In the data rows, the value 128 means zero.
Here are some points:
[189 151 203 163 201 203 150 105  94 142 100  86 125 132 168 152 118  76
 186 128 123 225 150 131  78 104]
[136 138 188 114 175 140 152 117  98 109  89 110 102  77 165 164 135 166
 101 139 115 186 154 145  99 121]
[191 139  25 113   0  65 142 125 208 137 170 175 177 101  77 129 168 134
 117 103 113   0 143  79 207 134]
[192 130 140 134 120 143 143 121 137 115 136 134 115 111 126 130 115 104
 157  91 136 150 117 118 113 113]
[125 120 132 124 152 113 100 123 107 131 109  77 116 136  99  76 129 116
 127 131 127 165 129 133 109 162]
[237 139 167 122 169 155 136 106 119 142 109  74 133 114  99  90 113  84
 176  84 134 222 166 112 108 141]
[ 64 109 170 129 184 169 118 116 111 142 118 118 156 156 152 178 142 152
 104 131 135 152 108 131  86 113]
[205 123 212 185 179 234 162 114  99 106 121 137  89  73 154  88  49 122
 188 143 109 238 107 147  78 128]
[ 96 139  88  92  90  79 118 153 126 132  99 117 126 150 107 121 149 133
 114 133 153  80 167 134 167 120]
[221 134 214  87 169 131 187 135 136 159  80 153 102  58 143 156  92 126
 152  70 117 140 138 148 146 140]
[157 125 156 187 178 208 117  91  84  98 156  83 136 129 135  97 113 115
 151 144 117 255 149 113  65 110]
[ 77 137  72 108  95 150 144 149 142  84 144 106 131 121 111 115 137 141
  94 139 134 121 159 114 154 111]
[ 79 129 175 210 209 255 110  93  63 105 149  71 146 157 180 122 118 122
 151 218 101 255 125 126  50  88]
[ 36 117 131  71 103  54 137 172 141 109 107 182  93 115 151 168 147 187
  81 138 130  58 128 169 159 113]
[138 149 210  99 210 111 122 142  96 219  85 150 116 174 232 221 101  88
 173  81 194 101  95 182 112  74]
[ 95 134 129 125 149  44 115 125  96 177  82 160 150 159 185 185 137 126
 120 118 139  63 138 156 143 125]
[121 116  59 138  50 135 132 137 176  99 181 134 143 154  87 109 150  99
 145 127 131  97 127  83 152 113]
[125 129  48 110  52  33 116 148 176 152 149 173 153 158 100 134 150 116
 111 106 140  23 129 106 191 142]
[ 57 107 110  89 126  42 108 125 134 152 108 143 160 155 125 191 182 162
  79 108 147  50 112 126 133 130]
[111 112  96 132  77 174 100 147 182 132 216 158 138 199  89 122 129 119
 144 129 172  85  52  99 145  96]
[ 47 110  69 117  92 125 133 149 153 133 139 131 162 128 115 115 135 151
  87 151 113  45 128 124 176 145]
[ 78 113 160  80 135  79 129 156 138 138 121 170 105 130 128 182 143 180
  84  92 164  82  84 150 122 114]
[ 77 117 118  86 109 112 148 162 155 149 109 148 130 129 124 157 135 137
 111 123 121  54 131 136 171 142]
[ 88 162 163 145 185 233 150 121  91 112 100  51 150 159 173 160 138  93
 148 171 123 216 193 113  89  82]
[ 65 114 219 168 234 218  90 101  51 161 129 113 141 175 198 181 113 158
 136 179 144 207  75 163  49  82]
[199 120 158  97 139  98 128 133 129 117 107 116  89  92  85  81 119 120
 150  90 115 177 126 130 119 167]
[ 94 129 101  72  55  69 138 166 171 124 136 170 129 150 108 193 181 152
 104  77 159  64 146 117 166  81]
[114 128 136 142 123 133 134 130 123 123 131 140 125 138 138 155 136 127
 136 124 125 136 130 125 120 111]
[ 93 118  75 119 106  56 100 124 124 134 117 104 150 132  98  84 136 130
  99 128 118  79 148 130 160 171]
[102 121   6  96   0  58 136 162 206  57 154 147 116  99  33  77 161 162
  77 120 111  32 159  81 193 170]
[126 125 128 116 103 128 108 132 149 161 157 148 150 186 103 171 161 135
 130 108 164  83  87 114 128 100]
[191 134 164 149 145 170 138 117 125 122 130 120 120 121 137 137 113  93
 171 111 129 190 132 114 102 112]
[147 130 255 134 255 194 162 105  55 168  57 104 128  86 209 163  78 125
 151 136 107 218 130 183  72 135]
[105 137 161 107 157 183 134 131 120 158  89  89 141 168 140 156 139  84
 159 146 111 138 157 122 122 114]
[146 132 114 139  99 138 153 143 162 132 133 141 128 139 120 135 139  92
 161 130 122 109 128 106 144 118]
[171 132 130 131 129  80 118 112 120 145 109 111 130 144 124 137 145  95
 149  86 136 140 150 118 112 122]
[130 129 244 119 255 215 162 118  81 178  52  88 118 101 199 170  96 102
 163 151 108 197 141 175  90 124]
[118 107  77  77  97   0  80 138 133 138  97 151 110 105  78  76 131 156
  75  85 128  47 126 162 182 200]
[180 150  12 117  26  54 128 134 183 109 152 135 143 130  58  66 144  89
 127  90 143  53 151  86 181 162]
[ 74 116  44 116  58 123 134 152 179 135 165 134 160 150  81 101 145 129
  96 148 121  32 121 101 191 152]
[133 146 183  67 155 175 205 148 151 119  89 125 118  91 164 198 133 133
 107  91 145 120 163 130 127  91]
[138 128  90 147  74  91 117 134 146 135 151 183 127 145 114 128 115 127
 134 103 146  62 102 133 161 120]
[204 180 199 162 195 255 162  82 100 177 127  69 199 161 175 202 172  76
 174 140 132 224 165  90  77  66]
[147 106 151 149 144  88  67 114  91 157 135 156 115 159 122 109 111 120
 143 126 116 128  60 154 100 151]
[144 160  74 181 125 178 104  93 122 174 169  87 200 182 159 128 138  77
 147 174 130 116 150 103 153  93]
[153 112 101 144  70 110 143 144 161 103 147 187  99 100  94  79  86 147
 139 123 119  85  93 135 156 159]
[192 144 122 149 134 174 122 113 133 141 150  99 147 173 119 117 123  60
 183 109 148 178 140  93 113 102]
[ 20  86  37 162  55 115 118 136 146  70 193 164 141 106  97  87 136 208
  51 181 105  65  98 125 167 145]
[166 144  83 202 137 185 112  60  90 151 152  72 211 137 134 107 145  96
 140 177  85 163 165  87 122 133]
[105 107 141  78  85 165 178 170 188  98 137 160 107 101  94 133 132 150
 121 123  94  76 112 117 160 133]
[ 75 108 109  98 141   6 103 128  91 152  90 164 118  85 149 117 113 183
  63 125 117  52 116 190 159 176]
[ 80 113  82  79  68  71 125 165 162  97 130 145  96 105  80  91 135 166
  80 124 123  58 121 134 172 164]
[ 41 135  15 112  44  71 135 159 172  85 159 137 149 140  95 111 162 170
  60 141 143  44 164 105 188 139]
[ 89 127 138 103 136 145 134 142 127 166  96 115 150 170 134 156 143  99
 144 140 119  98 147 128 145 122]
[153 121 118 116 115 116 127 133 139 121 135 115 130  89  87  70 116 142
 114 113 114 135 131 133 154 170]
[ 56  96 132 103 101 117 155 130 160  75 146 158 134  81  86 157 169 231
  43 141 109  90  99 119 128 154]
[143 150 116 151 117 200 164 133 151 114 130 105 135 118 121 111 124  96
 146 163 109 152 145  99 125 134]
[106 106 126 163 107 120 127 129 115 109 146 175 117 120 118 101 105 160
 132 138 119 110  82 145 128 143]
[132 144  73 125  59 130 167 123 176 151 169 163 177 104 134 160 152 165
  90 153 108  26 137 101 192 122]
[101 125  96 123 107  24 100 143 133 136 169 181 120 149 135 117 133 134
 106  98 176  60  81 162 146 130]
[145 123 159 123 185 145  97 106  83 120  98  45 112 125 105  68 130  96
 151 125 115 232 154 130  86 151]
16 more points follow, each with its number after it:
[168 114 104 143  77 121 141 139 152 111 144 175  99  94  94  73  84 137
 145 120 119 100  94 130 150 158] 0
[129 142  80 115  74 127 133 133 195 144 188 156 164 155 132 170 164 137
 115 132 140  30 110  98 169 112] 1
[145 138 210 127 242 137 127 110  73 146 122 134 103 100 217 167  83 155
 106 103 172 195  97 181  79 102] 2
[111 110 113  88  93  43 155 155 147 135 100 193 111  63 126 137 104 182
  72  91 124  13 115 165 193 169] 3
[170 139 114 130 138  38 101 134 107 141  98 156 101 125 150  85  77 108
 141  98 163 103 127 171 141 151] 4
[119 108 108 124 122 110 106 130 123 108 135 116 127 103  88  58 111 141
 106 131 114 146 120 136 139 166] 5
[132 131  62 161  92  80  68 116 126 184 157 154 160 170 132  93 114 110
 134 165 129  35  95 136 171 143] 6
[255 167 188 169 154 238 180  97 142 160 121  91 155 113 139 147 130  68
 205 143  97 207 158  84  99 104] 7
[173 145  46 134  67  90 121 124 153 111 144 107 136 124  81  72 137  99
 124 113 133 108 159  95 152 155] 8
[139 135 223 150 249 190 130  98  72 142  90  79 119 114 183 127  97 111
 152 150 106 237 140 160  63 137] 9
[ 71 125 179 204 194 243 105  99  56 111 145  83 147 159 175 125 124 125
 139 215  95 248 129 136  60  95] 10
[194 145 173 169 169 186 137 101  93 143 104  86 134 146 155 151 122  65
 193 123 129 220 159 110  74  92] 11
[121 138 152 142 153 223 136 116 119  89 119  78 119 106 140 125 127 136
 141 187 113 203 144 106  86 122] 12
[133 156 186  97 203  99 116 146  93 231  89 161 139 196 227 227 105  94
 170  82 212  82  96 181 119  80] 13
[197 117 125 138  81 108 123 133 142  97 132 180  73  93  91  66  83 139
 151 116 117 127  87 131 132 158] 14
[163 114 178 108 176 140 145 126 121 123  98  97 104  92 125 117 113 121
 145 105 115 183 143 140 106 142] 15
Which of these numbered points is nearest to each point below, ignoring the direction in which the first points spread most? Its number follows each.
[208 145 195 165 189 139 147 111  88 141  80 146  99  91 181 118  67 107
 177 117 123 185 126 164  84 149] > 4
[151 108 142 144  83 132 143 149 154 122 154 182 105 144  92 111 116 122
 167 108 123 128  90 120 137 119] > 0
[183 155  71 148 117 151 102 100 154 112 206  68 156 128 104  76 147 127
 106 133 154 175 152  95 134 120] > 8
[171 128  58 158  63 120 115 122 150  87 172 125 122 125  75  55 120 111
 142 124 126 134 130  86 131 153] > 8
[199 138 255 131 236 167 190 105  78 128  56 159  60  37 222 193  76 134
 163 124 102 220 115 186  60 118] > 3
[ 76 123  76 108 164   0  67 117  76 182  75 118 151 151 141 109 127 120
  85 103 142  60 144 178 159 177] > 4
[201 121 182 168 145 179 155 117 122 111 120 142  90  92 128  83  69 110
 186 126 108 185 100 138  95 148] > 0
[133 130 160  84 151  46 108 149 123 179 108 193 100 147 177 191 115 144
 134  83 193  53  75 177 140 108] > 13
[124 125 170 128 194 132 127 116  88 152  88 108 132 110 163 126 103 124
 129 139 110 152 141 162 116 147] > 9
[124 112 151  89 154  63 148 142 122 158  79 153 123  82 148 143 109 152
 100 100 126  81 130 165 161 157] > 3
[131 135 190 118 225 105 128 116  84 139 126 149 105  94 218 162  82 151
  97  94 176 158  94 189  99 113] > 2
[129 131  84  97 119  20 114 126 123 177  88 130 152 125 131 114 132 117
 114  95 132  36 153 148 184 165] > 4
[210 153 178 145 143 243 185 125 155 123 134 102 135 146 148 167 122  61
 207 120 129 190 146  85  91  85] > 7
[143 108 201 177 148 242 156 120 113 105 144 142 116 131 128 131 106 120
 183 147  97 212  92 119  79 110] > 0
[148 152 142 156 133 245 179 103 146 154 165 117 196 119 176 182 141 132
 137 175 102 117 141  96 136  87] > 1
[105 126 141 135 139 224 141 121 128  75 123  86 111  85 129 121 126 159
 119 192 101 195 150 109 105 115] > 12
[126 121 182 133 155 255 164 131 134  89 126  68 112 131 101 114 125 100
 170 154  96 235 149  95  78 108] > 12
[107 123 166 151 165 239 145 121 105 126 119  75 146 140 137 123 125 111
 150 170  89 195 152 120 108 123] > 12
[117 110 143  98 110  46 114 138 134 177 104 224 106 100 159 152 106 169
 111 133 108   9  59 181 164 166] > 3
[156 128 179  85 165  59 108 145 126 183 101 181  94 145 178 186 107 135
 152  76 196  88  74 166 123 105] > 13
[146 114 196 130 150 252 162 136 126 109 122  88 100 109 118 129 123 101
 178 143  95 223 132 112  93  96] > 12
[115 134 143 125 157  68 121 120 100 192  86 168 157 157 186 191 131 119
 121 112 136  75 125 152 133 131] > 13
[254 160 159 134 141 243 142  91 151 122 174  64 146 139 110 136 151  85
 173  98 163 236 139  70  86  84] > 7
[103 153 152 154 183 207 146 124  82  93 114  66 125 121 167 119 116 128
 120 171 132 235 184 132  89 107] > 12
[131 125 199 114 209 155 163 127  97 155  73 118 106  70 170 145  91 140
 125 132 113 149 124 174 115 145] > 3
[ 78 114  82 100 108  39 118 148 137 144 112 148 123 119 122 108 131 149
  87 122 128  38 124 156 169 168] > 9
[ 96 141  31 120  96  51  87 137 139 175 138 155 148 150 136  97 105 104
 101 132 145   2 120 158 185 159] > 6
[ 94 103 151 103  92 208 153 145 183  72 167 124 111 122  93 177 167 187
 113 134 151 156 108  77  99  79] > 12
[216 148  44  74   0  79 130 148 245 101 230 162 134 136  40 125 179 138
 105  63 172  44 118  53 201 112] > 7
[ 36 112  75 174 104 127  91 118 124 109 170 140 157 152 110  99 143 164
  86 189  94 107 105 120 136 157] > 10
[144 129  56 111  44  41 127 146 184 128 154 169 125 137  87 115 145 117
 115  89 147  42 124 110 181 140] > 11
[165 143 176 187 190 198 111  96  81 165 128 135 145 173 182 134  84  93
 188 142 146 189 105 144  80 103] > 6
[178 123 101 181 101 204  98 116 141  61 186  76 123 147  54  43 123  93
 162 131 116 236 134  71  89 128] > 8
[168 152 184 168 195 255 126  89 110 154 155  72 161 158 186 180 131  93
 179 180 129 227 133 101  72  66] > 1
[138 138 121 151 128 178 132 125 137 130 141 110 151 164 140 146 137  90
 164 134 131 171 149 103 108  97] > 11
[144 132  91  92  62  13 157 152 177 139 122 207 109  92 123 160 131 143
 111  91 131   2 118 145 184 146] > 3
[ 34 107  77 168 108 130 100 115  98 106 159 130 144 129 134 113 135 170
  78 188  97 106 123 132 137 128] > 10
[135 140 193 125 237 140 123 117  90 142 133 130 112 109 201 161  95 137
 108  94 171 185 105 175  85 110] > 2
[ 29 103 100 186 141 177 110 109  97  75 173 131 133 119 142  96 124 172
  92 207  93 166 102 127  96 134] > 10
[ 19  89  21 155  37  82 105 139 160  73 206 188 142 119  92  93 148 204
  56 175  94  40  94 120 178 151] > 10
[161 145 245 152 255 161 120  99  45 153 105 104 106 109 228 168  89 120
 141  95 171 248 109 192  52  91] > 2
[146 145 148 160 153 239 171  98 117 152 153 109 187 107 192 183 134 130
 133 182  97 137 146 104 121  83] > 1
[ 47 125  54 103 123  48 107 130 129 106 149 129 142 108 126 106 139 181
  37 138 142  69 144 149 168 162] > 9
[155 116 187 101 157 158 173 144 126 123  93 128  92  80 124 129 103 132
 141 110 113 168 130 139 117 142] > 15
[ 82 109  94 116 123  66 101 139 122 124 123 136 117 117 112  94 125 151
 101 127 102  89 129 147 153 167] > 9
